The same turns and mirrors carry the whole set onto itself, and each row onto the other rows of its family. Which rows share a family with each named row? Give them in list order.
These 32 rows form 4 families of 8 rows each.
z_124: [ 32.5  -1.8 -16.9 -19.3   0.2 -27.5  -2.4  -0.6   6.7]
z_997: [  5.7 -14.1 -34.1 -14.5 -11.7 -18.0   1.2   4.7 -21.6]
z_138: [ -7.2  12.8   3.8 -22.1  -6.7   4.7  34.1  22.4  -8.1]
z_826: [ 24.3  -8.9  12.6   9.3  -4.3  -1.6 -17.8 -25.1 -30.7]
z_721: [-18.4  35.6  14.6   5.2  26.3   9.0   0.5 -24.0  -6.6]
z_921: [ -4.4 -19.2   1.3   7.5  22.4 -19.9 -31.3 -19.8 -21.0]
z_368: [-35.0  12.8  15.8  -0.1  19.6  17.4   0.4  -8.1 -28.5]
z_700: [-17.1  40.3  18.7   5.0  20.8  -0.1  -8.9  -0.2   1.1]
z_937: [ 22.1 -11.7 -12.1 -10.0   5.0 -31.8  -9.2  10.9  12.3]
z_67: [-27.2 -12.6 -10.1 -13.1  13.4   7.2   0.8  31.6  -3.2]
z_294: [-18.2  14.9  -2.1 -20.7   0.1  15.8  31.9   5.8   2.1]
z_619: [ 12.6 -21.6 -20.2 -32.1  -3.9  -6.4   9.5 -14.9  -0.5]
z_503: [-28.0   3.7  26.0  14.5  14.2   2.3   6.6  -1.9 -33.7]
z_973: [-32.2  17.5  12.5   1.4  23.6  15.1  -3.7 -26.4 -16.6]
z_897: [ 26.7  -5.4 -20.4 -27.0  -3.3 -14.5  15.5  -9.3   9.8]
z_408: [ 13.9 -30.2 -15.8 -24.1  -6.0 -12.6   6.0  -8.9 -19.1]
z_399: [-13.2  27.8  13.3  15.5  33.5  -0.9 -19.2  11.7  -2.9]
z_353: [ 24.0  -4.2  -1.7   5.3   8.1  -3.2 -37.1 -19.3 -14.8]
z_802: [ 11.7  -1.9  -6.4  -4.3  25.9 -12.0 -20.2 -43.3  -8.1]
z_614: [-24.5   1.9 -17.9 -24.1   2.9   4.0   1.0  25.1   6.7]
z_53: [ 17.0   0.6   6.0  -4.5  18.2 -12.6  -4.8 -47.1 -22.0]
z_417: [-26.7   5.6  31.6 -10.7  25.0  12.5 -21.5  -6.5 -22.7]
z_910: [ 29.9   7.8  17.2  11.6  22.7 -24.2  -3.0 -15.2 -26.6]
z_271: [-5.8 12.4 11.9 -3.4 -2.2 -8.7 29.0 29.1 -0.4]
z_39: [ 23.0   7.4  19.3   4.9  15.0 -14.5  -3.9 -37.0 -32.0]
z_494: [-29.0  20.8  -3.9 -28.1   8.0 -15.5   5.3  24.6  -1.7]
z_58: [-12.2  26.6  42.6  -4.8  17.5  -1.0 -15.8  -5.8 -12.5]
z_598: [-24.3  17.0   4.7 -29.9   8.5  -8.1  26.5  21.3 -22.2]
z_898: [-23.2  13.3 -11.4 -21.6   3.5  13.7  15.6  10.1  15.3]
z_533: [  4.3  -4.5  -3.3  -0.3  24.1  -9.7 -37.2 -30.5 -17.2]
z_935: [ 25.1   6.3 -28.7 -11.7  -9.5 -21.9   9.0   8.0 -15.1]
z_229: [ 17.4 -31.5  -4.7 -16.3   4.7 -13.7  15.0   5.1 -24.5]

The rest of the family of z_973: z_721, z_294, z_619, z_897, z_802, z_53, z_898
The rest of the family of z_494: z_997, z_826, z_353, z_417, z_58, z_598, z_935
The rest of the family of z_39: z_124, z_138, z_368, z_700, z_408, z_614, z_533

The same turns and mirrors carry the whole set onto itself, and each row onto the other rows of its family. Which rows share a family with each named row? Give them in list order.
These 36 rows form 6 families of 6 rows each.
z_573: [ -7.0  10.0  11.3  42.2  27.8  -1.5  13.5   7.3  15.4 -13.9  14.3 -26.4
 -21.3 -20.3  28.5  18.2  29.3   7.9  42.6  15.0   8.7  -4.4  24.2 -26.8]
z_695: [  4.3  -7.4  -9.6  35.2  26.3 -30.7  10.8 -16.7   1.0  11.1  -7.5  21.5
  11.0  -1.2  44.5 -12.2   2.7 -12.2  12.4   8.4 -15.2 -49.9   9.5   1.1]
z_103: [ -3.3  -1.8  16.7  -5.9 -20.0  -3.8 -19.3  34.6 -17.2  14.8  -0.1 -57.6
 -29.9  23.9   7.1  30.4  28.8   4.0  12.0   7.8  -5.0  -9.8  11.6   8.2]
z_293: [ 29.7  -9.3  22.9  29.1  18.7 -14.9  25.5 -22.6  -5.7  10.5   6.6   9.5
   2.4   4.2  57.6   9.7  -6.7 -15.6  31.5  12.8 -24.2 -26.8  -3.5   1.4]
z_571: [ 10.8  -4.3   3.0  15.3  -6.9 -16.0 -23.7  19.6 -13.4  16.3   8.4 -73.7
 -18.5  15.3  -5.4  28.1  17.9  -9.0  -2.8 -25.5  15.6  -9.2   5.9  -2.6]
z_363: [ -4.0   4.4  18.3  16.0 -19.9 -28.1 -10.2   3.7   9.4   1.8 -32.0  -8.3
 -34.5  18.2  26.5  -4.5   9.6   7.0   3.8  -3.8  21.2 -50.4  -7.3  12.6]
z_134: [ 10.9  19.2  30.8  22.2  -1.1 -13.2  -9.1 -12.6  26.0  -4.0 -29.3 -26.3
 -21.0  -1.3  23.6  10.1 -11.6 -10.7   3.7  -9.3  13.3 -37.9 -36.6  -8.8]
z_52: [ 26.2  -6.9 -17.8  43.0  38.8   6.8  -9.9  13.8  10.1  17.9   3.9 -15.4
  12.6   5.9  13.8  19.8  34.9 -15.6  26.8   2.4 -38.0   1.7  41.9  -9.8]
z_239: [  1.8   7.4  37.4  34.8  32.5 -11.2  22.3 -18.3  -1.9   7.3  -2.8  21.4
   9.9 -17.0  33.6  13.9   6.6  -1.1   5.6  27.0 -17.8 -33.0   3.8  -6.3]
z_637: [  4.4  -0.2  45.5  21.3 -15.5  -5.0 -23.9   7.6  24.3   7.0 -48.0 -11.1
 -20.3   3.3  15.4  15.8   9.8   9.6  -8.9 -13.8  -6.4 -29.4  -9.0   3.8]
z_566: [ -4.0 -16.2  18.7  -0.2   5.2 -17.2  -9.2   3.1 -30.6  35.4  -4.1 -18.6
  26.2   2.7  14.3  24.1   5.2  -8.7 -25.1   9.4 -37.0 -36.9  -2.0  10.0]
z_77: [ 18.0  -2.4 -19.0   9.6  -1.9 -11.6 -19.0  22.6   7.9  20.4 -12.3 -68.0
 -14.7  25.3 -18.5  34.5  12.0  -8.5   1.9   3.2   7.2 -13.8  -2.8   1.5]
z_379: [-14.7  14.7  54.3  22.5  -6.6  -9.9  -3.9  -0.1   9.0  -4.7 -21.5 -21.1
 -28.3  -9.6  13.9  21.9  14.3  18.3  -0.7   6.4  22.0 -31.3  -9.0  -4.0]
z_310: [  9.3   0.6   0.2  44.3  12.9  10.3 -14.4  18.6  34.6  -9.3 -10.0 -32.5
 -24.0  -1.3  27.6  16.5  34.4   2.6  46.1  -9.5  -7.0   3.9  27.9 -20.5]
z_834: [ 11.4  -1.7  -7.3  32.5  44.1  -6.8  11.6   9.0 -19.2  23.6  23.3 -14.2
  16.9   0.9   0.4  28.6  31.7  -8.1  10.8  32.0 -22.7  -7.5  38.9  -4.6]
z_175: [ -3.1  19.6  22.7  24.6   6.1   8.5  -6.4  10.4   3.4 -12.9  18.4 -40.9
 -31.1   0.5  46.5  13.2  32.5  -8.3  52.7  -0.5  -1.3  -3.4  15.5 -17.1]
z_735: [  5.1  13.5 -12.8  17.5  -6.3 -18.5 -26.5  26.3  -4.9   8.2  -4.1 -41.9
 -35.2  33.4  -2.5   3.9  36.6  -5.5   8.4 -10.2  25.4 -25.7  22.9   8.9]
z_398: [ 14.3   0.3 -40.4  38.1  38.9 -20.7  -5.6   5.6 -12.1  17.9  19.4 -13.1
  10.4  14.5  15.5  -3.8  29.7 -24.0  18.0   1.5 -10.1 -24.7  39.2  -3.4]
z_994: [ 12.9   0.3   1.3  10.4   7.4 -34.7 -10.2   8.0 -19.7  29.1 -16.9   8.7
   0.3  23.9   4.3  -3.6   7.7 -13.3 -30.3   1.1  -9.9 -49.7   5.8  17.7]
z_418: [  5.7 -15.8  -2.4  32.0   8.4 -12.3  11.2   6.9  14.9  -9.8  13.4 -47.9
 -28.5 -11.2  45.3  14.5   7.0   0.0  47.4 -11.7   7.3  -4.7   7.0 -25.9]
z_277: [ 30.4   0.2  -1.5  13.5  11.1 -14.9 -11.8  -8.8  -9.5  38.9 -17.2 -25.3
  20.9  30.0  -9.2  30.4   0.4 -22.1 -15.7  16.7 -17.2 -35.4 -11.2  22.1]
z_672: [  5.1   3.7  35.3  13.3  10.1 -15.8  -5.0   2.0 -24.4  32.1 -11.8  -8.5
  10.4  10.1 -13.7  31.7  17.0   2.5 -33.0  23.3  -8.8 -33.3   6.0  17.7]
z_57: [  3.7  -1.0  45.3  23.3 -20.0 -17.2  -9.2 -21.8   4.0   4.6 -18.4 -34.1
 -17.0   5.3  34.9  18.6  -2.9   0.7   9.7 -16.5  17.2 -37.7 -25.3   6.3]
z_13: [-10.9   5.0  52.0  -3.0 -16.0 -13.0  -5.6  12.4  -5.0   1.1 -16.8 -18.6
 -26.9  -7.5  36.0   8.4  -0.6   2.9  -7.8  -6.6  -8.3 -32.9 -19.4  -7.3]
z_522: [ 10.2   0.3  11.5  21.6 -10.4   3.1 -34.6  33.0  17.4  10.7 -26.0 -47.4
 -27.5  18.2  -8.4  26.2  34.2   5.7   3.9 -15.2  -1.1  -4.9  18.5  -0.5]
z_387: [ 21.4  -8.1  26.0  22.2   9.8  -8.0 -19.5   3.5  -0.5  32.8 -33.3   8.2
  17.6  13.0   1.8  18.7  10.5  -8.4 -28.6  -1.4 -37.9 -31.6   3.7  14.2]
z_265: [  4.7  -2.4 -10.6  26.6  25.9   3.1  -9.1   1.4 -22.1  21.6  30.0 -41.5
  21.7  11.0  25.4  26.9  37.4 -19.5  36.1  15.4 -28.4  -7.8  33.4   0.5]
z_714: [ 36.5 -14.3 -19.2  20.7  31.2 -12.3  12.2  17.6 -22.7  23.0  34.1 -30.0
  -0.8  14.5  16.4  19.6  13.8 -25.0  19.2   4.6 -27.1   1.5  28.0  -7.8]
z_222: [ -5.8   6.5   8.9  19.7   5.1  -4.3 -13.6  28.3  -6.7  10.4   4.5 -57.1
 -21.5   9.4 -18.4  37.5  39.9  11.3   3.2  11.3  17.4  -5.2  25.4  -3.4]
z_877: [ 33.6   0.5  28.2  12.5   4.3 -17.0  -8.4 -10.2 -33.2  37.0   2.4 -15.6
  11.2  29.9   6.6  23.2   4.8 -23.4 -18.9  -0.9 -16.3 -31.4  -3.4  25.0]
z_920: [ 37.7  -4.8 -36.4  23.1  32.7  -6.6   5.1  11.1  -1.8  25.1  10.9 -35.1
   8.1  26.3   0.0  28.5  14.0 -24.8  25.0  25.3 -23.4  -5.6  17.5   1.3]
z_43: [ 31.7  17.4  13.4  35.1  32.9  -8.1  15.1 -24.3  18.0   2.5  -6.0   6.6
   1.0  -0.6  42.1   4.9  -8.7 -27.9  25.7  12.3 -18.5 -29.9 -16.5 -10.2]
z_699: [ 21.0  -8.2  15.3  44.0  33.8  -1.0   0.4 -12.2  16.6  14.7 -17.5  21.4
  21.5  -8.1  37.4   8.2  10.7 -11.3  14.2   4.4 -44.0 -24.1  12.5  -5.8]
z_914: [ 18.5  14.5  -4.4  30.2  20.5  -4.3   7.2   7.9  33.6 -15.9  -0.3 -36.1
 -34.9  -5.4  32.8   8.7   2.8 -13.7  44.0  -1.4   6.5  -7.8  -6.6 -30.0]
z_867: [ -4.2   5.1  24.4  29.7  32.0  -6.0   3.6 -21.3 -11.0   8.2  13.9  -3.1
  24.4 -20.5  54.0   5.2   7.6 -19.7  16.7   1.0 -33.0 -30.3   2.3 -14.9]
z_801: [ -2.8   5.1 -22.2  43.3  12.5 -15.3  -5.4   2.3  17.7 -10.5   4.2 -28.5
 -25.0   8.7  37.5  -3.6  32.3  -3.9  51.0  -3.1  20.0 -24.2  26.2  -9.3]

The rest of the family of z_418: z_293, z_571, z_57, z_714, z_877
The rest of the family of z_239: z_573, z_379, z_834, z_672, z_222
The rest of the family of z_699: z_52, z_637, z_310, z_522, z_387

The same turns and mirrors carry the whole set onto itself, and each row onto the other rows of its family. Which rows share a family with each named row? Give them in list order.
These 32 rows form 4 families of 8 rows each.
z_689: [ 52.8 -24.7  12.3  12.0  17.2  33.5  68.7  -3.0  40.0  -7.3  42.5  -3.9]
z_788: [ 35.9 -39.3  33.4  28.3 -15.1  74.1  29.1  21.9  10.9  -8.9  44.1  -8.3]
z_570: [  7.9 -11.5  39.2  29.9  -3.4  29.9  54.7 -10.0  -6.7  24.0  41.6  31.7]
z_549: [ 35.9 -42.3  30.1   9.0 -17.7  65.6  36.6  22.4   2.7  -3.5  36.2 -17.1]
z_258: [ 43.2 -45.1  33.5  21.1   5.2  39.1  16.4 -11.5  45.0 -22.7  23.3 -34.8]
z_551: [ 37.2 -20.3  14.2   8.1  22.8  39.7  75.3  -8.9  29.9  -2.0  41.9  10.2]
z_516: [ 10.5  -9.6  35.5  -8.6 -17.3  35.5  43.5 -36.8  17.5   3.9  23.1 -22.0]
z_118: [ 17.8 -17.9  44.4  17.9  31.5   6.3  24.4 -39.4  28.5   1.2  24.0   6.6]
z_657: [ -2.1 -32.7  58.0  38.7 -12.4  34.7   3.0 -16.4   0.2   8.4  22.7   0.7]
z_410: [ 15.8 -35.7  56.5  42.7 -20.4  29.3  -4.9 -13.5   9.8   3.4  23.8 -10.7]
z_634: [ 34.6 -34.6  13.4  14.1  30.4  25.6  68.3  -1.3  26.6 -18.5  41.5 -10.9]
z_961: [ 32.4 -46.7  57.9  61.1  23.1  43.1  23.5  -1.2  24.6  -0.8  48.4  15.9]
z_823: [ 38.4 -46.3  35.5  33.9 -13.5  61.0  39.0  20.1  10.2   8.7  53.4 -22.1]
z_137: [ 39.2 -44.0  48.4  53.5  29.2  21.5  23.0   2.7  23.8  -9.9  50.1  16.2]
z_20: [ 16.0 -13.9  42.0  39.3  19.5   4.1  33.4 -42.7  36.4   3.5  30.4  13.5]
z_267: [ 40.5 -44.9  35.6  58.1  20.9  33.6  27.6  16.7  20.2  -2.8  41.9  17.3]
z_603: [ 28.0 -42.3  51.1  10.5   9.6  40.1   9.2  -4.7  49.7 -18.8  19.4 -23.0]
z_550: [ 12.2 -10.6  36.4  17.5  15.2  10.4  30.7 -40.2  28.8  -8.2  10.8  19.6]
z_4: [ 38.5 -50.8  33.5  13.7   4.7  35.2   9.3 -20.1  41.0 -18.3   6.4 -20.1]
z_272: [ 15.3 -17.5  38.4  22.6  16.8  -3.7  41.3 -41.7  27.4  10.7  20.6   6.0]
z_631: [  6.4  -8.3  30.6  34.0 -11.3  36.6  37.9  -6.8 -10.0  17.7  60.1  20.5]
z_465: [ 17.0 -25.7  17.8  -9.2 -35.9  38.7  43.4 -25.0  22.2  -3.0  34.5 -14.0]
z_709: [ 34.0 -31.0  54.6  59.7  36.4  30.1  26.2   5.6  16.7   3.6  31.9  10.1]
z_162: [ 30.9 -37.4  28.5  32.9 -30.9  65.1  45.8  19.6  10.9   0.0  41.7  -8.4]
z_66: [ 54.1 -25.1  28.8  22.7  26.9  29.3  75.1  -2.1  23.5 -10.8  42.6  -3.3]
z_47: [ 12.8 -12.4  24.3  -2.7 -28.5  47.9  46.1 -22.4  15.4  11.1  16.8 -17.0]
z_389: [ 16.5 -25.0  58.6  38.3 -27.8  44.9   2.7 -19.8  13.3  19.7  27.8   9.0]
z_966: [ 19.2 -10.8  14.5  -9.8 -20.0  26.4  47.9 -19.1  14.6   1.7  18.4 -17.9]
z_246: [ -1.5 -32.8  43.3  29.2 -24.5  40.9  -5.7 -16.6  17.1  10.9  23.3   0.0]
z_328: [ 43.4 -49.5  40.9  16.7  12.3  32.6  31.2 -12.9  48.8 -16.6   4.9 -19.0]
z_442: [13.5 -6.8 37.8 37.2 -2.7 34.1 61.4 -1.4 -2.2 19.2 60.4 17.2]
z_846: [ 22.9 -13.8  20.6  40.0  -6.7  29.6  60.8 -15.9 -12.4  20.3  44.3  20.5]

The rest of the family of z_137: z_689, z_788, z_657, z_4, z_272, z_47, z_442
The rest of the family of z_961: z_570, z_258, z_118, z_162, z_66, z_966, z_246

